cols: W G C B
seto: [ 47  75  72 -60]
vuga: [-61  75  47  72]
nos: [-13  -5 -15  15]
tum: [-23 -40 -37  33]
leta: [  9   5 -15   6]
fosu: [ -66 -108 -107  101]
givu: [ 18  13 -19   1]
vina: [  7  24  20 -30]
bibor: [  4   9 -15   6]
down: [-60  72  15  33   6 101   1 -30] => B
Table of tags by key:
[-30] -> j_954
[16] -> j_871
[-15] -> j_59
[33] -> j_886
[101] -> j_550
[32] -> j_951
[15] -> j_498
[-31] -> j_642
join nos 4:  => j_498
down: [ -40    5 -108   13   24] => G
order: [-60  72  75  47] => seto
order: [  6   9   5 -15] => leta
down: [  6 101   1 -30] => B

cols: R D L M H N Y E V T
Sunod: [-110   23   -6   53  -95  -95  -65   19  -11  -30]
laf: [-72   9  -4  64 -41 -38 -39  -4 -22 -11]
Sule: [-65  21  -6  46 -31 -28 -24  15  -7  -3]
Pege: [10 -9  3 -9 -7  3 -3  7 10  2]
beru: [-66   5  45  57 -46 -36 -40   2 -14 -10]
kadat: [-72  10  40  -2 -46 -41 -40   4 -15 -11]
Tet: [-72  10  40  58 -46 -41 -40   4 -15 -11]
gupus: [-122   34   16   64  -88  -93  -61   20  -16  -28]
ralif: [ 10 -11 -30 -10 -10   3  -5  10  13   2]
order: [-72 -46 -41 -40 -15 -11  -2   4  10  40] => kadat
down: [-95 -41 -31  -7] => H
asked: [-72  10  40  58 -46 -41 -40   4 -15 -11] => Tet

cols: Q J U S F
Did: [ 89  62 108  77 -29]
bog: [-100  -57   27  -73  -83]
govet: [ 92  66  78  57 -27]
zuziv: [108  77  90  62 -29]
rar: [-101  -73  -83  -57   27]
down: [-27 -29] => F
order: [  27  -57  -83  -73 -101] => rar
order: [-29  62  77  90 108] => zuziv
next: [ 89  62 108] => [77]
next: [-57  27 -73] => [-83]
down: [  89 -100   92  108] => Q
Table of tags by key:
[-73] -> j_859
[62] -> j_340
[-27] -> j_136
[77] -> j_458
[-58] -> j_75
[78] -> j_595
[-28] -> j_308
[92] -> j_93
[-57] -> j_791
[58] -> j_706
[57] -> j_606
join govet 4:  => j_606

cols: X K Z P A
mupap: [-66 -31 -61 -83  61]
Lapu: [-76 -47 -77 -88  85]
vup: [-105  -67  -82  -97  108]
zivu: [-76  47 -77 -88  85]
key -> tag
[-47] -> j_805
[-77] -> j_629
[-31] -> j_180
[47] -> j_122
[-88] -> j_450
join zivu 2:  => j_122
order: [ 108  -97  -82  -67 -105] => vup
down: [61 85] => A
asked: [-76 -47 -77 -88  85] => Lapu
order: [ 85 -76  47 -77 -88] => zivu

cols: Vego gosos Keku Kal Gede bonuf
rim: [ 64 -44 -60  76 -55  70]
buzu: [-14  26 -18 -13 -20 -16]
pom: [-46 -80  51  28  43  29]
sog: [-55  57  92 -65  78 -60]
Mol: [ -9  23 -40  -8 -40 -12]
dava: [  51  -36 -113   63 -101   54]
mor: [-44  52  41 -53  32 -50]
Deg: [ 74 -56 -70  92 -63  84]
Vazal: [ 65 -47 -80  77 -72  70]
next: [-47 -80] => [77]
Table of tags by key:
[-56] -> j_291
[28] -> j_986
[91] -> j_441
[29] -> j_721
[92] -> j_566
[63] -> j_857
[62] -> j_153
join Deg 4:  => j_566

cols: tuv kiser Sedo Fod pedu Mon
Desez: [-31  -4  -7   9   9   6]
fif: [-71   2   7  -9  13   8]
tud: [-99  32  10  22  20  36]
toz: [-83  22  12  -8   6   2]
mog: [-71  19   9  10  13   8]
Galur: [-83  22  12  12  16  12]
Nus: [-91  31  16  11  24  15]
vosu: [-95  35  23   9  30  19]
mal: [ 37  -1   6 -10   5   1]
fis: [-31  -4  -7   9  -8  -1]
Budu: [-99  36  23  10  32  20]
order: [-99  10  20  23  32  36] => Budu
next: [2 7] => [-9]
next: [32 10 22] => [20]

cols: tob lovu Puno Pag Rik
fimup: [ -4 -43  -6  -6  -7]
kod: [-43  -7  -6  -7  -4]
leva: [-2  2 10  9 -1]
mereg: [-2  2 18  9 -1]
bur: [14 27 -1  0 16]
Pip: [ 62 101 -25 -23  66]
zofev: [ 14 -26 -21 -18  11]
down: [-2 14] => tob
tags:
[-43] -> j_26
[101] -> j_891
[100] -> j_711
[-44] -> j_500
[-7] -> j_619
join fimup 2:  => j_26
order: [ -6  -6  -7  -4 -43] => fimup
order: [ 9 -1 18 -2  2] => mereg

cols: Sibes fuv kot nuso
tular: [104  83 106  63]
muta: [104  83  -7   8]
veges: [-28 -30 -13  31]
gufi: [  7 -34 -24 -27]
busiv: [-50 -26 -17  30]
malo: [-34   7 -27  14]
down: [104 104 -28   7 -50] => Sibes
next: [-28 -30] => [-13]
next: [-34   7] => [-27]
down: [-28   7 -50] => Sibes
asked: [104  83 106  63] => tular

cols: tov Mab Lof danu Tika siv moki Gume garo
vef: [-65 -65 -81 -97   4   4 -97  35 -96]
bemar: [ -67  -98  -80 -102   29  -48 -112   28  -91]
dokiv: [-61 -54 -47  -2 104 -90  -2 116  -4]
gurub: [ -80 -102   29  -50  -28   27   10  -51    2]
down: [-102   -2  -50] => danu
next: [ -80 -102   29  -48] => [-112]
down: [ -97 -112   -2] => moki

cols: neres guzu bap Nekib vuge sep Zel
ranor: [-34  12 -39 -26  35   4  27]
Zoge: [-67  70  64  34  -4 -32  22]
kapa: [  13    1   13 -112  -26  -29  -51]
Denek: [ 18  -7  38 -64  27  -7  12]
luri: [-11  85  11 -15  17 -59 -47]
fom: [ 29  -3  34  26 -31   7 -11]
rosup: [-23 -44  90   2  43 -73  11]
nev: [ -8   5  25 -19  49  15  68]
Vava: [-12  34  26  -3  29 -31   7]
Vepoz: [ -8  26  -7  46  27 -59  49]
order: [ -4  22 -67  34  70 -32  64] => Zoge
down: [  7 -73  15] => sep
order: [ 34   7  -3 -31  26 -12  29] => Vava
tags:
[38] -> j_293
[37] -> j_524
[25] -> j_585
[-8] -> j_593
[-7] -> j_768
join Denek 3:  => j_293
next: [-34  12] => [-39]
down: [-23  -8 -12  -8] => neres

cols: Dup lutu Tofod mot rep bivit mis vipit
gen: [-69  83 -40 -26 -22 -86  17  88]
zosu: [ 52  35  23  65  49 -83  42 -53]
Mibu: [ 24 -50 -24  -1   4  97 -46   8]
fesaf: [-83  49  52  42  35 -53  23  64]
denif: [-4 61 59 -2 18 16 -7 50]
next: [49 52 42] => [35]
order: [ -1  97 -50 -24   8  24   4 -46] => Mibu
tags:
[60] -> j_81
[-46] -> j_904
[23] -> j_192
[-24] -> j_961
[52] -> j_323
[59] -> j_752
[-23] -> j_521
join Mibu 3:  => j_961
asked: [-4 61 59 -2 18 16 -7 50] => denif
order: [-83 -53  23  35  42  49  52  65] => zosu

cols: Laz gog sot Zafa Zokam Runof
Tiga: [-22  69  82 -34 -42 -41]
dila: [108 -22 -19 -31 -34 -34]
Tel: [-41 -34 -22  82  69 -41]
vus: [108 -22 -19 -31 -36 -37]
order: [-19 108 -36 -37 -31 -22] => vus
next: [-41 -34 -22] => [82]
key -> tag
[-22] -> j_778
[69] -> j_196
[-33] -> j_558
[-35] -> j_201
[-34] -> j_387
join Tel 2:  => j_387
order: [-41  82  69 -42 -22 -34] => Tiga
next: [-22  82  69] => [-41]
down: [ 69 -36] => Zokam
down: [ 82 -19 -22] => sot

cols: pil Guz depe zeva
Bal: [ 29  61 -59  99]
lege: [  4  76 -72  91]
ketip: [ 26  45 -79  71]
ribe: [ 99  61 -60  29]
duz: [ 26  45 -79  58]
order: [ 99  29  61 -59] => Bal
down: [76 45 61 45] => Guz

cols: vubug sis bavu Mosa
Lemo: [ 60  29 -33  72]
sudal: [ 39  63  71 -64]
Rimo: [ 29  60 -33  71]
next: [ 60 -33] => [71]
order: [ 71  29  60 -33] => Rimo
next: [63 71] => [-64]
order: [ 72 -33  29  60] => Lemo
order: [ 39 -64  63  71] => sudal

cols: Zudu rafof vug pez pipum lig bigod bilo dumu marov
dadud: [  2  63 -45  46 -31  -7  37 119 -20  14]
vuve: [-73   9  38 -34 -28  -9 -59  43  44  -7]
gul: [ 14  18 -40  29  27   6  26 -39  -2  27]
Table of tags by key:
[25] -> j_531
[27] -> j_564
[26] -> j_268
[38] -> j_848
[37] -> j_271
join gul 7:  => j_268
down: [119  43] => bilo

cols: dad nezaz ponok Ririg tugu toku zafas finof sedi Vese
sotak: [-48 -19  90  28 -20 -62  34 -48  14  38]
baru: [ -9 -19 -20  54 -57  41  61 -22  56 -76]
zoli: [-65 -19 100  49 -59 -19 -14  -2  21 -14]
fove: [-17  58  73 -59 -43  47 -19  40 -56  11]
sikal: [ 11 -19 -56  73 -17 -43 -59  39  47  58]
degu: [-113  -19   20  -26  -43  -27    1  -43   45  -18]
luza: [ 18 -19 -59  -2  93 -54  11  12  45  60]
razu: [-52 -19  37  21  43 -76 -65  24  34  52]
mel: [ 10 -19  16  -8 -93  -5  75 -25  51  51]
order: [-59 -56 -43 -19 -17  11  39  47  58  73] => sikal
tags:
[-76] -> j_465
[-1] -> j_971
[-2] -> j_952
[-75] -> j_69
[-14] -> j_398
[-13] -> j_405
[-15] -> j_351
join zoli 10:  => j_398
down: [ 47 -43] => toku

cols: fabu runa pib Dibik kis duk
rizu: [ 48  87 -67 -94 -50  11]
nobi: [ 48  87 -67  67 -50  11]
lor: [-76 -82  96  15 -15  15]
Vepe: [ 41  69 -47 -28 -43  66]
tes: [-28  66 -43  41  69 -48]
golam: [-71  14  48  88  57  65]
Dev: [ 48  87  85 -94 -50  11]
down: [48 48] => fabu
Table of tags by key:
[-72] -> j_622
[13] -> j_243
[70] -> j_551
[69] -> j_89
[14] -> j_227
[-71] -> j_101
[15] -> j_110
join golam 2:  => j_227
order: [ 69 -48 -28  66 -43  41] => tes
down: [-43  69  57] => kis

cols: dom golu vabov givo lom viv
Pof: [-16 -45 -61 -60  42  55]
bozuf: [ 29  43   7  45 -31 -58]
let: [-18   0 -14 -30  30 -26]
zin: [ 71  10  -4   3 -39 -37]
vodab: [ 11 -87 -90 -42  54  56]
dag: [ 22 -70 -63 -34  38  30]
down: [ 45 -30   3 -42 -34] => givo
next: [-70 -63 -34  38] => [30]
down: [-16  29] => dom
Table of tags by key:
[10] -> j_760
[-70] -> j_746
[11] -> j_676
[0] -> j_758
[-87] -> j_699
[-4] -> j_632
join zin 2:  => j_760
next: [-87 -90 -42] => [54]

